In the rows, 128 means zero.
The rows of D fall into a few groups, which share some directions, and each row is roughly a mix of its group's hidden directions.
D, 97 rows:
[[131  84 151  91 141 111 109 122 105 174]
 [138 168 110  83  99 159 158 120 117 146]
 [ 79 143 146  98 166 113 137 134 111 165]
 [101 169 157 138 137 120  87  98 110 158]
 [124 179 100 117 167 125 154 125 109 162]
 [130 175 127 179 137 135 108 144 170 120]
 [132 140 148 155 128 115 159 172 181 112]
 [101 147 164 155 151 165 104 158 150 146]
 [137 165 104 160 161 120 181 142 139 129]
 [ 68 144 155  98 140 138 101 129 100 137]
 [130  85 138 172 143 143  92 123 118  89]
 [173 100 105  77 123 134 118 119 142  98]
 [ 98 123 163 168 147 147  83 138 142 105]
 [145  79 153 133  91 120 159 149 154 106]
 [ 98 121  73  94 148 130 144 102 104 146]
 [127  79 168 162 116 110 147 139 134  94]
 [ 93 130 179 147 113 112 158 160 107 145]
 [124 141 149 190 154 149 124 156 139  99]
 [ 91 116 133 123 167 109 160  98  85 116]
 [157 118 100  95 115 113  95  79 111 111]
 [151  86 122 138  95 136  89 102 143  91]
 [120 161 123  94 108 129 178 142 115 170]
 [126 161 104 107 190 133 125 118 102 151]
 [146 127 135 187 174 127 110 129 136  97]
 [187 151  96 137 121 125 135  97 143  98]
 [169  94 105 152 150 172 126 146 151 116]
 [169 159 142 119 110 129 147 142 186 141]
 [179  93 101 142 130 127 124 115 164  95]
 [ 83 113 145  85 147 126 108  98 131 164]
 [107  99 148 107 137 142 105  75 116 167]
 [144 121 165 170 146 148 114 147 147  80]
 [ 95 176 143 166 160 151 119 151 126 121]
 [146 136 119  94 127 126  95  68  97 135]
 [117 105 126  74 111  86 142 113 111 159]
 [122 104 180 125 154  90  85 126 124 132]
 [110 113 155 130  87  98 168 156  97 121]
 [147  94 103 136 103 130  90  81 126 100]
 [ 95 152 112  88 134 112 141 137 113 184]
 [ 95 111 178 141 133 132  85 159 140 113]
 [150 175 127 134 141 124 101 136 184 106]
 [135 146 101 138 136 148  72  83 111 113]
 [110 139 108 106 105 111 123 117  57 129]
 [134 145 142 178 139 127 162 150 178 126]
 [159 157 112 179 154 155 131 137 119  94]
 [111 162  97 172 138 145 152 136 107  89]
 [154 152 105  94  88 150 172 115 121 140]
 [ 83 112 111 113  94 128 180 143 132 147]
 [126 129 155  84 143 129  78 101  98 147]
 [164  96 103  87 116 136 105  93 110 147]
 [ 61 145 149 112 136 139 114 141 124 163]
 [ 98 168  89 117 156 125 119 157  90 133]
 [165 128  81 122  95 139 120  80 120 122]
 [127 152 105 108 124 128  76  82 114 101]
 [149 124  77  86  99 124 145  96 110 132]
 [131 110  94  88  87 132 122  81 111 127]
 [164 139  93  92  86 123 153 108 152 129]
 [120 152 118  98 107 115 167 152 127 183]
 [ 96 166 130 107 117 136 166 153 144 171]
 [145 189 124 134 140 112 111 118 176 113]
 [128 146 149 160 149 153  67 135 136 102]
 [163  88 130 129  83 142 135 110 144  86]
 [119 104 134 116 114 150  72 131 179 119]
 [ 85  91 141  84  99 125 103 111 114 123]
 [169 153 118 165 126 165 121 132 160  97]
 [125  94  89 106  78 119 155 106 134 110]
 [124 118 126 132 141 159  58  99 116 116]
 [112 132  92 102 100 129 187 136 119 152]
 [180 113 125 159  88 136 155 118 139 101]
 [145 119  94 173 144 145 162 139  92 103]
 [115  91 109 124 129 103 149  76  92 112]
 [115 120 177 107 137  67 131 138 134 145]
 [162 154  82 112 107 134 165  99 115 147]
 [147 142  90 131 108 131 144  72  90 128]
 [ 86 104 134 139 139 121 187 154 131 150]
 [156 119  88 106  85 124 163  95 119 140]
 [170 143 104 144 130  92 151 114 113  81]
 [159 154  99 138 156 135 138 156  74 117]
 [113 147 140 172 130 178 122 154 164 117]
 [155 138 134 185  83 120 149 132 134 103]
 [147 177 112 182 128 123 138 155 112 110]
 [141 169  96  96 106 133 144 139 133 178]
 [154 161  82 102 117 126 147 132 139 174]
 [153 175  90 155 130 126 128 132  82 112]
 [172  96 124  94 129 151  89 110 102 117]
 [135 151 138 171 115 109 171 163 157 109]
 [109  85 126  83 116 141  98 168 139 113]
 [ 83 164 169 141 155 133 122 152 103 141]
 [150 113 180 105  82  99 125 117 131 110]
 [184 128 116 131 117 152  79 118 127  99]
 [112 114 134  76  82 101 110 122 103 113]
 [168 103 123 126 150 121  81  96  96 112]
 [157 152 126 110 171 143  87  92 149 136]
 [148 108 100  74 101 124 148 111 119 164]
 [ 96  99 170 132 162  97 104 135  99 139]
 [134 113 131 160 152 153  71 111 112  97]
 [166 103  89 145 107 134 173 129 114 102]
 [102 179 122 156 174 133 120 147 144 148]]

One row of each group comes first, with its name. Which group is each row after those in?
[135 141  86 113 186 150 121 102 120 149] | <129>
[139 132 110 177 128 159 109 119 136  73] | <83>
[107  93 139 117 109 138  85  90 111  90] | <72>

[100 130 131  59 131 106 108 118 102 136] | <129>
[143 116 152 121  94 105 155 148 179  98] | <129>
[ 97 135 165 140 173 112 156 168 127 136] | <72>
[ 95 132 165 168 141 156 125 166 156 134] | <83>
[137 183 100 164 143 141  91 110 127 128] | <129>
[100 110 106  87 121 123 127  77  91 126] | <72>
[158 155 106 104  93 127 172 130 164 138] | <83>
[112  82 159 165 151  91 140 144 133 111] | <72>
[ 81 120 160 144 151 118  74 140 120 128] | <72>
